W =
-25   29   36   12  -24   34
 30   -6  -22  -15  -38   16
  9  -13   31  -41   -9  -35
  9   -6  -37  -10  -39    4
The smallest entry: -41
The entry just right of the largest entry is 12
The first entry, reading row by row: -25
The entry just right of -9 is -35
The largest entry in the last row is 9
The entry in the bottom-right corner -> 4
The second entry in reading order -> 29
The 2nd smallest entry?
A: -39
The entry just left of 34 is -24
The second entry on the diagonal from the top-right corner is -38

x =
16 10 12 -19 18 -5 -24 15 5
-8 -23 -21 -2 4 2 -6 -1 2
33 -27 34 12 -9 -25 -31 -23 33
0 22 -3 -21 23 8 -13 23 -15
-8 27 -3 -16 17 7 5 20 -18
32 -28 35 9 -8 -23 -30 -21 31
-6 3 9 27 -35 -34 21 -22 -3
-7 -19 -19 2 -9 -11 -5 -4 1
-7 -17 -12 7 -19 -19 -2 -10 -1
28 -26 30 12 -8 -23 -29 -21 29
39 -27 39 11 -16 -25 -35 -24 37
42 -31 39 14 -21 -28 -41 -27 44
-6 -20 -21 1 2 0 -6 -1 2
-11 28 -5 -15 17 7 9 21 -18
Read off the smallest entry in the last row.
-18
The 1st entry on the main diagonal is 16
Read off the second entry on the main diagonal.
-23
The entry just left of the smallest entry -> -28
The entry directly above the smallest entry -> -35
The entry directly below the smallest entry: -6
Read off the first entry on the diagonal from the top-right corner.
5
The entry just right of the smallest entry is -27
Read off the 2nd entry from the end, reading row by row.
21
Read off the third entry on the diagonal from the top-right corner.
-31
The 2nd largest entry is 42
The second entry in reading order -> 10
The maximum is 44
The largest entry in the last row: 28
The 3rd entry, reading row by row is 12
Read off the top entry of the column that holds the smallest entry.
-24
Read off the largest entry in the first row.
18
Read off the bottom-left entry.
-11
Read off the entry directly above the largest entry.
37
The entry directly below 18 -> 4
The 2nd entry on the diagonal from the top-right corner: -1
Read off the bottom entry of the column that holds the smallest entry.
9
Read off the entry directly above 34.
-21
The entry directly below 22: 27

[-1.331 -1.226 -1.126 -0.883 -0.795 -0.486 -0.300  0.053  0.446  0.720
  0.942  1.104  1.180  1.137  1.011]
Give the entry just left of the centre entry.
-0.300
Give the entry just right of 1.137.
1.011
Give the entry just right of 0.942.
1.104
Give the entry just right of 0.720.
0.942

[[ 0.187 -0.136  0.105 -0.126 -0.249 -0.022 -0.001 -0.042 -0.053]
 [ 0.013  0.115 -0.041  0.114  0.154 -0.104 -0.012  0.124 -0.194]
 [-0.148 -0.049  0.050 -0.165 -0.071 -0.001 -0.040 -0.015  0.162]
 [-0.228 -0.050  0.021 -0.061 -0.206 -0.050  0.122  0.025  0.015]
 [-0.079  0.107 -0.116  0.091 -0.046 -0.032  0.190 -0.036 -0.063]
 [ 0.090 -0.109 -0.036 -0.221 -0.074 -0.136 -0.128  0.185 -0.199]
 [ 0.060  0.103 -0.055  0.119  0.122 -0.032 -0.044  0.001 -0.058]]
Indices start at 0.
The entry directly below 0.107 is -0.109
What is the entry just right of the centre entry?
Answer: -0.050
What is the top-right entry?
Answer: -0.053
The entry at row 2, column 0 is -0.148
What is the entry in row 0 and column 2?
Answer: 0.105
What is the minimum?
Answer: -0.249
What is the top entry of the column that holds the largest entry?
Answer: -0.001
What is the entry directly above -0.055?
Answer: -0.036
What is the entry just left of -0.044?
Answer: -0.032
What is the entry in row 0 and column 1?
Answer: -0.136
The entry in the bottom-left corner: 0.060
What is the entry directly above -0.165?
Answer: 0.114
The entry in row 1 and column 0: 0.013
The entry in the bottom-right corner is -0.058
The entry directly above 0.050 -> -0.041
What is the entry directly below -0.041?
Answer: 0.050
The entry just left of -0.053: -0.042
The entry directly below -0.128 is -0.044
What is the entry at row 0, column 0?
Answer: 0.187
The entry just left of the centre entry -> -0.061
The entry directly below 0.091 -> -0.221
The entry directly below -0.061 -> 0.091
The entry directly below -0.022: -0.104
The entry just left of 0.021 -> -0.050
What is the bottom entry of the column that holds the smallest entry?
Answer: 0.122
The maximum is 0.190
The entry directly below -0.249 -> 0.154
The entry at row 2, column 1 is -0.049
What is the entry just right of 0.013?
Answer: 0.115
The entry directly below the centre entry is -0.046

array([  25.6,   31.1,  121.8, -196.8,  170.4,  166.4,   34.6])
Read off the entry just right of the smallest entry.
A: 170.4
Read off the entry just right of 166.4.
A: 34.6
Read off the entry just left of -196.8.
A: 121.8
